The rows below fall into families. The same turns and mirrors carry the whole set onto itself and the rows of a family onto each other. For each named row, which other rows are in its family? Write them in the order they are listed.
These 40 rows form 10 families of 4 rows each.
J956: [ 16   7 -23 -14  26 -21 -30   2   5 -11 -10   8 -12  12 -18]
J20: [ 16   9  18  -6 -23  24   8  22 -15   6 -11 -26   6 -10  22]
J366: [ -7   8  -4 -11   5  13  19 -17  12  36   6 -10  11   0   4]
J55: [ 22 -17   1   5   5 -15 -21  -1 -29  -5 -43   6   3  22  -7]
J305: [  4  -1 -13 -12  13 -26 -32  18   3 -22 -14  13 -23   2 -19]
J730: [ 10   3  31 -10  -8  27  13   2 -13  15  -7 -26   5 -10  30]
J489: [ 28 -23 -10  -1   2  -6 -10   1 -24 -25 -39  19  -6  14 -11]
J965: [ 13 -24 -18   0   2 -10   0  -4 -30 -19 -36  24  -7   9 -15]
J994: [ -3 -12  27  -7  -6  22   4  20 -18  16  -5 -27   0  -4  33]
J473: [-18  19  10 -13  -4  16  10   2  12  28  14 -21  -7  -7   7]
J232: [-11  14   1 -10  -4  21  19 -10  26  20   8 -18  -5  -6  -5]
J864: [ 11 -15 -28 -13  19 -22 -19  13   9 -29   1  13 -17  -3   2]
J833: [ 20 -17  -3   9   0  -1 -13  -9 -34 -17 -35  18   3  18 -12]
J608: [ 10  -1  19  -8  -1  22  -4  25 -17   3   3 -20  11   1  38]
J162: [ 11 -30  -4   0   5  -6 -12   5 -28  -8 -42  22   7  23 -15]
J3: [ -9   7   0 -22   8  20  12 -14  17  32   8 -23  -8  -3   7]
J813: [ 10  -3 -15 -20  16 -17 -23  -7   7 -29   4  22 -15   9  -9]
J124: [ -3 -17  29 -12 -17  32  11  16 -16  11 -11 -13  -4  -8  27]
J240: [ 15   2  26 -20 -11  34   4  20 -11  11  -7 -21  -7  -8  28]
J477: [ -5  30  -4 -14 -20  22  10  -7  16  24   3 -13  -4   1   2]
J102: [ 18   1 -21  -6  17 -20 -22   9  13 -22  -2  14 -15   6 -24]
J721: [-13  15   5 -14  -8  24  15  -1  10  39   2 -10  -7  -2  -3]
J300: [ -5  14 -13 -10  -5  24   8 -14  24  24   2 -13  -4   1  17]
J681: [  4 -30 -10   5   8  -5   6 -14 -26 -17 -37  15   2  28  -9]
J750: [  6  -1  21 -11 -14  23  -4  18 -18  12  -5 -27  11 -14  30]
J798: [  8   8  -8 -10  10 -21 -19  -1   5 -31  -3  22 -28   5 -15]
J235: [-10  17   1 -19  -4  20  13 -10  22  29   2 -19   8   6   1]
J150: [  5  -3 -28  -5   9 -19 -19  10   4 -21 -12  22 -18  12 -23]
J409: [ 11 -26   3   6   8 -15   2   0 -36 -20 -27  14   7  14 -20]
J91: [  5  -3  26  -1 -17  34   2  11 -19   0  -6 -23  -1 -13  29]
J384: [  9   6  20  -7  -3  15   6  13 -20  18  -2 -27   7 -16  29]
J380: [ -8  22  15 -14  -2  17  12  -8  17  29   3 -19   5   8  16]
J306: [ 19 -16  -2  -5   9  -8 -10 -14 -22 -17 -49  14  -7  19 -20]
J665: [-16   6  -2 -28   2  28  20  -1  20  18   7  -8 -15 -10   2]
J123: [  8  -3  11   8  -7  22  12  25 -16  10 -11 -28   9  -8  30]
J238: [ 13  -8 -27 -23  23 -15 -24   9   6 -17  -9  20 -13   6 -12]
J550: [ 11 -10 -18 -16   9 -16 -15  12   7 -31 -14  24 -19  19 -10]
J989: [ 13 -24  -6   9   8  -6  -1 -11 -32 -10 -40  21  -9  14 -14]
J441: [ 19 -14   5   9   3 -13   4  -8 -27 -24 -39  17  -8   8 -20]
J287: [ 12  -7 -18 -13  22 -14 -20  12  11 -29  -5  21 -26  12  -9]

Same family as J3: J994, J162, J238
Same family as J380: J965, J384, J550
Same family as J798: J20, J477, J441
Same family as J681: J366, J864, J608
Same family as J235: J750, J989, J287
Same family as J123: J813, J300, J409
Same family as J91: J232, J833, J102

The rows below fall into families. The same turns and mirrors carry the whole set onto itself and the rows of a family onto each other. For each named row, which other rows are in its family? Write them in the order they are listed.
These 40 rows form 5 families of 8 rows each.
J46: [ 11  26  21  24   4  17 -29  25  13 -15  36 -12 -17  10  -3  -3   8  13
  22 -14  29   4 -11  -5 -21  -5 -23 -16  -9 -22]
J603: [ -7  35 -61   9  10 -20   3  26  -7  -8  -9   0   0 -14  44 -11 -16  14
 -13   0  47  16  18  -3 -27  20  14   6 -20  11]
J345: [  4  28  14   0   4  24 -28  25   2 -15   8 -10  -2  12 -17   7  19  11
  -5   0   2 -14  -3   2   0   1 -29 -17  -8 -26]
J108: [ -7  25 -58  -5   8 -11  14  20 -22 -10  -3  11  -9  -8  47 -12 -28   8
 -15  11  43  19   5  -2 -17  20  11  16 -20   9]
J44: [ -7  20 -63  -1   3 -17   3  27 -13   2  -7  15  -4  -7  40  -1 -17  10
  -8  10  37  17   9  14 -17   1  22  24 -12  18]
J862: [  5  27 -33  33  35 -45   5   9 -11  -7 -29  -6 -22  12  40 -10 -10  52
  12  11  33  -4   0   0 -15  11  15  20 -13  -9]
J349: [ 26  27   1  -9  23  -1  -9  28  -1   2  50  -8 -20   8 -17  -6  18  19
  14 -21   7  -1  -3 -18   5 -14 -28   2  -1  -1]
J272: [ -2  18 -43  31  17 -23  21   2 -12   1 -24   7  -9  22  47  -6 -21  42
  23  28  28   1  -6  -1  -7   5   9  25   0 -13]
J972: [ 22  34   8  16   0  10 -20  22   7  -6  39 -17 -17   7  -2  -2  23  14
  20 -11  10 -12 -11 -11   2  -3 -36  -1  -6 -28]
J950: [ -9  16 -45  20  -3 -18  -4  24  -6 -11 -26   7  -1  15  52  -1  -9  27
   6  21  35   7  -4  20  -3  -2  28  25   0  10]
J484: [ -2  18 -62   7   7 -23   5  28 -19   3  -5   6   2 -17  50  -6 -24  16
  -5   4  35  18  17   5 -20   9   9  19  -5   7]
J945: [-14  21 -57  17   1  -7  17  17  -5  -7 -17   6  13  18  54  -7 -23  26
   9  21  34  13  -1  -3  -4   8  18  18   6   6]
J310: [ 18  17  19   1  37  -3 -18  24   4  -4  42  -3 -23  18 -20  -9   7  28
  17 -21  24   8  -7 -10 -18 -18 -15  -7  -1   3]
J284: [ 19  13  12 -17  32   4 -21  19   3 -18   9 -10 -12  16 -39   0   7  12
 -12  -5   9   4   4  -6 -14  -9  -1 -18   1   5]
J551: [  3  26   3  22  -8  27 -13  24   8 -24  19  -4  -5  17 -17   8  18  12
  -1   7  -6  -1   0 -10  -1  -3 -22 -21   2 -26]
J461: [ 10  27   9  29   5  15  -9  28   4  -9  48   7 -22  15 -10   4  17  24
  21  -8   3   4  -4 -15  -6 -13 -32 -12  -1 -24]
J794: [ -8  24 -67   0  14 -10  27  14 -17   7  -5  14   3  -6  39  -1 -28  13
  -5  19  34  17  10  -4 -21  11  12  17  -8   5]
J97: [  8  35 -50  11  34 -37  11   7 -20   3 -18   3 -23 -15  28  -5 -18  27
  -9   8  31   3  16   0 -32  20   5  13 -29  -9]
J776: [  5  31  15   9   5  20 -25  31   0  -5  39  -3 -13   9  -4  -2  19  18
  19 -15  15  -8  -8  -1  -6  -8 -39 -10 -11 -26]
J887: [  6  32  17  14 -18  17 -11  28   9 -21  13 -17  -4  10 -23   5   9   9
 -14  -4  -3  -4   1  -6 -10   3 -12 -15  -3 -28]
J969: [ 14  17   1   2  24   4   0  28  -2  -4  47  13 -22  16 -28   0  14  27
   8 -10  -3  10   2 -18  -3 -21 -22  -9   5   1]
J766: [  8  18  10 -22  22  14 -21  28  -5 -13  13  -4  -4  19 -31   0  20  20
 -10  -7  -1  -6   3  -4   6 -12 -17 -14   1   3]
J894: [  3  21 -53  10  23 -30  10  11 -22  15  -8  20 -29 -13  37   6 -16  19
   0  14  32   6   5  20 -26   1   9  34 -25  -6]
J664: [  9  22  12 -14  26   8 -18  35  -4  -1  43   4 -14  16 -18  -6  18  26
  12 -21  15   1  -3  -9   0 -19 -28  -6  -2   2]
J447: [ 10  16  -3  -6  11  18  -5  24   3 -17  22   4  -5  18 -36   7  19  14
 -15   3 -13   6   9 -16   0 -10  -9 -20   7  -1]
J89: [ -3  12 -51  20   5 -26  -1  29 -11  -8 -22  -3   8   7  54  -9 -20  35
   7  10  32  11   6   8  -4   2  21  24  10   8]
J406: [  0  15 -36  30  16 -31   5   7 -15   2 -27   9 -24  10  44   2 -11  37
  13  24  28  -4  -7  22 -12  -1  15  34 -12 -16]
J421: [ 18  30   3   3  -5  19 -24  23   9 -21   9 -24  -2  15 -16   2  23   7
  -5   2  -5 -12  -4  -9  10   4 -19  -9   2 -18]
J836: [  5  22 -45   5  30 -29  21  -1 -33  -1 -11  12 -33  -7  35  -7 -26  22
  -8  18  32   4   1   1 -20  19   0  26 -29 -14]
J468: [ 21  23  -4 -23  16   7 -14  27   3 -11  23 -15  -5  15 -30  -1  21  11
 -10  -7  -4  -2   5 -16  12  -7 -14  -7   6   9]
J919: [ 10  33  21  29 -11   5 -10  34   7  -8  43 -10 -18   9  -9  -3   9  21
  16 -20  13   2 -11  -9 -13  -9 -23  -2  -4 -26]
J57: [  2  16 -30  25  24 -29  13   3 -22 -13 -24   5 -24  20  48 -15 -20  42
  12  21  34   0 -13   2  -2  12  10  29 -10 -13]
J420: [  3  21 -53  12  29 -26  30   1 -24  14 -11  15 -20  -2  33   0 -26  26
   8  24  25   5   3  -2 -21   8   1  26 -14 -14]
J614: [  6  11 -38  31  21 -37   5  11 -19  -1 -33  -3 -13   4  44  -7 -18  43
  11  19  22  -3   1  12  -8   6  13  29   1 -13]
J444: [ 13  23  10 -14   8   2  -4  28   0 -15  14  -9  -9  16 -41   3   9  17
 -21  -8  -8   4   7 -13  -5 -10  -1  -9   3   0]
J78: [-11  19 -42  14  -1 -12   6  22 -12 -24 -16   2  -2  19  59 -18 -20  27
   2  14  44  12  -8  -1   3  10  20  20  -2  11]
J15: [  6  19 -52  16  24 -34   9  11 -28  12 -17   6 -16 -20  40  -1 -25  25
   0  12  25   5  12  11 -26  12   0  28 -16 -17]
J94: [ 16  23  16  -1  17  -9  -1  33  -1  -1  44  -2 -23  15 -29  -6  10  30
   7 -26   7   7  -1 -17  -8 -20 -12   0   2   2]
J71: [ -8  29 -45  28   6 -25  -2  27   1 -16 -21  -8   6  15  56 -18 -12  40
  10   2  46   9   3  -3  -8  12  24  12  -1  11]
J430: [  9  24  14   6   1  25 -31  19  13 -25   5 -18  -4   8 -21   7   8  -1
  -7   2  12  -2  -1  -1 -19   4 -12 -25  -8 -19]

Same family as J468: J44, J349, J972, J950, J894, J406, J421
Same family as J551: J272, J945, J461, J794, J969, J447, J420
Same family as J71: J46, J603, J862, J310, J284, J97, J430
Same family as J94: J108, J887, J836, J919, J57, J444, J78

The rows below fall into families. The same turns and mirrors carry the whole set onto itself and the rows of a family onto each other. For each named row, which other rows are in its family? Write them in the order they are listed.
These 16 rows form 4 families of 4 rows each.
J431: [ 35 -14   6  -3  13   4 -14 -11  10]
J990: [ 10   5 -16  12  25  10  -9 -14  16]
J402: [ 37 -17  -1   2   5   3  -5  -7  20]
J553: [ 41  -4   2 -10   9   6 -10 -10  11]
J692: [-21   4  -8 -23 -22 -19  15  14 -14]
J628: [ 16  13 -20   4  18   9 -15   2  16]
J255: [ 10   9 -15   1  23   8 -22  -7  14]
J175: [ 39  -8   1  -2   8   6   3 -15  18]
J96: [-28  -2   0 -23 -16 -22  11   5 -19]
J926: [ -9   0  14   9 -28 -31   9   0 -23]
J111: [ -8   3   8  12 -34 -30  17   1 -13]
J723: [-27  -7  -1 -17 -15 -19  24   4 -16]
J452: [ 16  13 -17   6  25  14  -2  -8  12]
J436: [ -5  15  14   3 -29 -28  12   3 -24]
J133: [ -5  12  11   4 -29 -27  24  -5 -19]
J829: [-20   6  -6 -22 -17 -15  26  10 -20]

Same family as J553: J990, J723, J436
Same family as J255: J175, J926, J829

The rows below fall into families. The same turns and mirrors carry the whole set onto itself and the rows of a family onto each other. For each named row, which other rows are in its family? Write them in the order they are listed.
These 40 rows form 8 families of 5 rows each.
J480: [ 48 -32 -16 -11  13 -19  -4 -22  -5 -10  20 -17 -14  -9 -11 -14  -3 -11
  10   6  29   2 -44  13 -22   5  -8 -26  22  18  12 -20  13  28]
J412: [-29 -27  15  12  -9  -4 -21  26 -29  20  16  -9 -19   8 -26  -4  13  -2
 -22   3  39   7 -44  10 -24  -6  -9   2   7  -5 -17  -7  15  10]
J797: [-11   0  10  24  27   2 -29  -1   5  14   0  10   7   8 -29  -3   2   9
  21  18 -21  -5 -31  24  16  -6 -32   6  -4   3  -9 -10   3  -2]
J606: [ 35 -32 -17 -11   7 -25   2  -4  -2  12   1   4 -18   5  -8 -48  23 -16
  21   5  44  -6 -41 -11 -16   6 -13  -2  19   2  15 -15  22  13]
J185: [  5 -30  14 -25  10 -33  21 -14 -10   9   8 -32 -13   7  26 -26   9 -23
   2  10   1 -17   1 -13 -30 -28 -17 -31  24  17   8   4  20 -14]
J825: [-38 -18  16  14  -2 -19  -4  23 -22  31  10 -22 -25  -2  -4 -17  43  -7
   9  11  19  -2 -42   7 -10   5 -19  -9  24  21  -4   0  23  -5]
J781: [-20  -5   9  20  17 -18 -21  -1 -15  20  -8  10 -10  11 -10 -14  -4  -2
  -3  25 -15 -11  -5  29   8 -28 -25  10 -31   6   7 -19  -1   6]
J670: [ -8 -35   9   2  16  -5  17  -4  -5   7   8 -14 -22   0 -16 -57  27  14
  18   1   9  -6  12 -18 -12  15  -8   9  20  14  12  22 -23 -30]
J620: [ 41  -4  -9  -4 -20   2  12 -18 -11   0  24 -13 -10  -2 -20 -24 -15 -20
  16   2  46 -15 -54   1 -27  -7 -15 -21  -3   2  -7 -21  21   7]
J294: [  9 -14  16 -33 -14   6  18 -34  -4  -4   3 -15  -5   3  22  -9 -31 -10
   6  -8   9  -7  -1  -5 -34 -12 -14 -44  18  29  -6 -27  -7 -14]
J298: [ 35  -6   6 -16  -4 -26   5 -19  -9  12  20 -12 -23  -1  -7  -7 -18   2
   4   0  14   8 -30 -16 -17 -20   9 -32  29 -12   4 -40  32   4]
J680: [ 33  12   1 -12  -1  -9  -3  -1  -8  -9  14 -13   6  -5 -20 -26  -2 -10
   8  -5  31 -14 -11 -11 -50  -9 -27 -25  21  13   7 -29  27  28]
J929: [ 20 -28   0 -10   9  -9  19 -16  -8   4  20 -46 -20  -5  22 -11   0   9
 -11  -3  -2  -3   6  -2 -23 -14  11 -47  36  16  11   5  -9  -3]
J508: [-11 -28  -9   2  -7  -7 -10  -1 -28  -3  13   7 -23   3 -23   6   3 -17
   9   8  26  16 -54   1  10  31  -5  -3  10   5  -9 -34  13  12]
J645: [  5 -34  22   0  -9  -7  38   2 -12 -12   5 -36  -8  -6  28 -25 -21 -21
  -6 -12   7 -13  13  -5 -31 -23 -16 -22  15  15  -4 -18 -10 -10]
J105: [ -8 -18   2  23   6   1  24   0   1  -9  -2  -1 -17  -4  -6 -50   4  22
   3  -8  10   6  22   8   4   0  -4  11 -10 -12  11 -12 -29 -34]
J573: [  7   3 -14  35  15  12  -5  -9   9   0   8  -4  -7 -18  -2 -22  17  23
   5   7  -2  -8  39 -11  -1 -11 -20   2   6   1   5   2 -23 -21]
J796: [ 14 -27  -5  -3  10  -9  15   3   0 -24  15 -23  11  -8   8 -13  -8  -5
 -13  -7  27  -1  42 -17 -34  -2 -13 -26  21  24  -7   3  -3  -7]
J931: [ -5   9 -12  16 -12   0 -19  29 -25  13   9   1  -6  -6 -18   3  19  -2
  -6   2  30  20 -28   0 -27  11 -18  -9  11 -14  12  -8  41   6]
J946: [ 10 -20  10 -21   0   6  31  -1   7 -21 -14 -25   4   5  15 -34 -24  -8
  13  -6 -13 -24  14 -10 -21 -16  -3 -43  13   6   4   1  -8   0]
J867: [ -7  -8  17  13   2  -2 -17   3 -24   0  10 -22 -27 -13 -31  -4  34  11
   6   5  23   8 -56  28  -7  21 -26 -22  15  13  -3  -6  28   2]
J708: [  3   5  12  32   5  -3  -8   5 -18  33 -12   5  -8  17 -15  -6  -8  -4
   1  19 -10 -19  -2  19  25  -5 -16   2 -32  22 -12  11  -6  -2]
J635: [ 32 -17  -6 -14 -24  14 -11 -22  -2   8  -8  15 -19  -9 -10 -16 -14   3
  13  -7  50   6 -48  -8 -26   2 -16 -25  14   0  -3 -27  18  -1]
J914: [-30 -12  21   4 -29  12 -28  12 -19  27 -14   5 -32  -3 -14  16   0  -2
   0   3  27   3 -36  15  -8   5  -9 -19   7  22 -24  -5  15   4]
J157: [ 17 -18  -1 -13  -7  -6  43 -18 -10  -5  34 -35   3  10  12 -18 -32 -17
  -3  -4  16  -8   2  -2 -29  -9   5 -34   6  22  -5  -4  -9 -19]
J765: [  6 -24  25 -20  -3  -8  22  -3 -14  -5   0 -24 -26   0 -19 -35 -25   9
   3  -9   3 -18  18 -30 -23   0  15 -34  25  27  -6  -7 -17   8]
J624: [ 21 -17   2  12  17  15  11  -8 -11   7 -15 -13 -24   3 -11 -41  13  31
   4  -3 -17  -9  16  -3   5  22   1 -11  10  11  23  20 -35  -6]
J752: [ -7 -18  12  -4  -1  15  12 -19   4   2   1   6 -15   7  -5 -19 -12  26
   6 -14   9  17  26  -1  -2  21   8  -8  12  16  -4  -3 -35 -41]
J248: [  4   2  16  16   6   1 -29 -17   0  38 -22  27 -19   6  -8   2 -15  14
  11  12 -13  -3   4  18  18 -11 -15   0 -10  21  -5 -10  -8 -11]
J592: [ 12   1   1  20   7   5  28 -10  -1  18  17 -11  -6  13 -12 -37  -8  26
   1  -3   3  -4  24  -3   7   2  10  -4  -6   8  -2   9 -33 -35]
J170: [-23 -21   7   7  21  14  11   4   7 -17 -12  -3   7   8 -11 -28  -1  28
   5   0 -14   6  12   4   7  11 -12 -11  -5  -7   0  20 -16 -40]
J694: [ 39 -19  -7  -6 -11   3  10   7  19   2   4 -14 -13  -8  -2 -27 -10  -4
  17 -15  32  -3 -35 -11 -23 -15  10 -31  37 -20  -1 -17  18  15]
J385: [ 10 -37   4  20  16  -5   9  -7  -9   2 -29  10  -9 -12  -7 -28 -23  33
  -7   9  -3   2  14 -23  19   4 -13 -15  -7   7  -3  10  -9 -34]
J54: [  6 -27   1  22  31 -31  -8  -5 -10  36 -14  11  -7   0   6 -24   6  -9
  18  27 -19 -10 -12   4   9 -12 -36  12  -3  21  18   7  10 -12]
J930: [-22   3 -12  31   2   8 -24  18 -23  11  -7   6  -7  -3  -4   9  13 -19
   7  21 -16 -11   7   9   0   8 -26   8 -11  16  11  -2  -4  19]
J827: [ -9  -3   8  26 -23   5  -9  18 -28  21   7  -9 -20   2 -26   5   9 -10
  -5  11  39  -1 -49  16   1   5 -14 -11 -12   4 -25   9  29  -8]
J544: [-29   1  19  28   4   4 -14 -13 -25  10  -9  -5 -18 -12 -13  -4  12  14
  10  22 -19 -15 -30   1  25  -6 -40 -15  -6  17 -18 -25   0 -13]
J808: [ 49 -26   4   5  -5  -5   1  -5  -9   9   9  -5 -10  -4 -11 -34 -14  -9
   2  -8  42  -9 -40 -13 -36 -25 -24  -1  17 -13   0 -31  10  17]
J228: [  7 -14  15  25  20  -9 -14   4 -29  13 -31  -3 -11   2  -3   3   8   7
  -5  18 -26   0 -16  25  18   9 -36 -15 -13  16  16  15  16  -7]
J478: [-12 -25   6  11  -3  -3 -20  27  -4  13  16 -13  -7   1 -14  17   0 -20
   9   1  21   5 -53  17  -8   2  -2 -13  31   5 -23 -10  22  24]

Same family as J946: J797, J170, J694, J478
Same family as J54: J606, J185, J825, J670
Same family as J544: J298, J508, J765, J385
Same family as J573: J680, J796, J931, J930

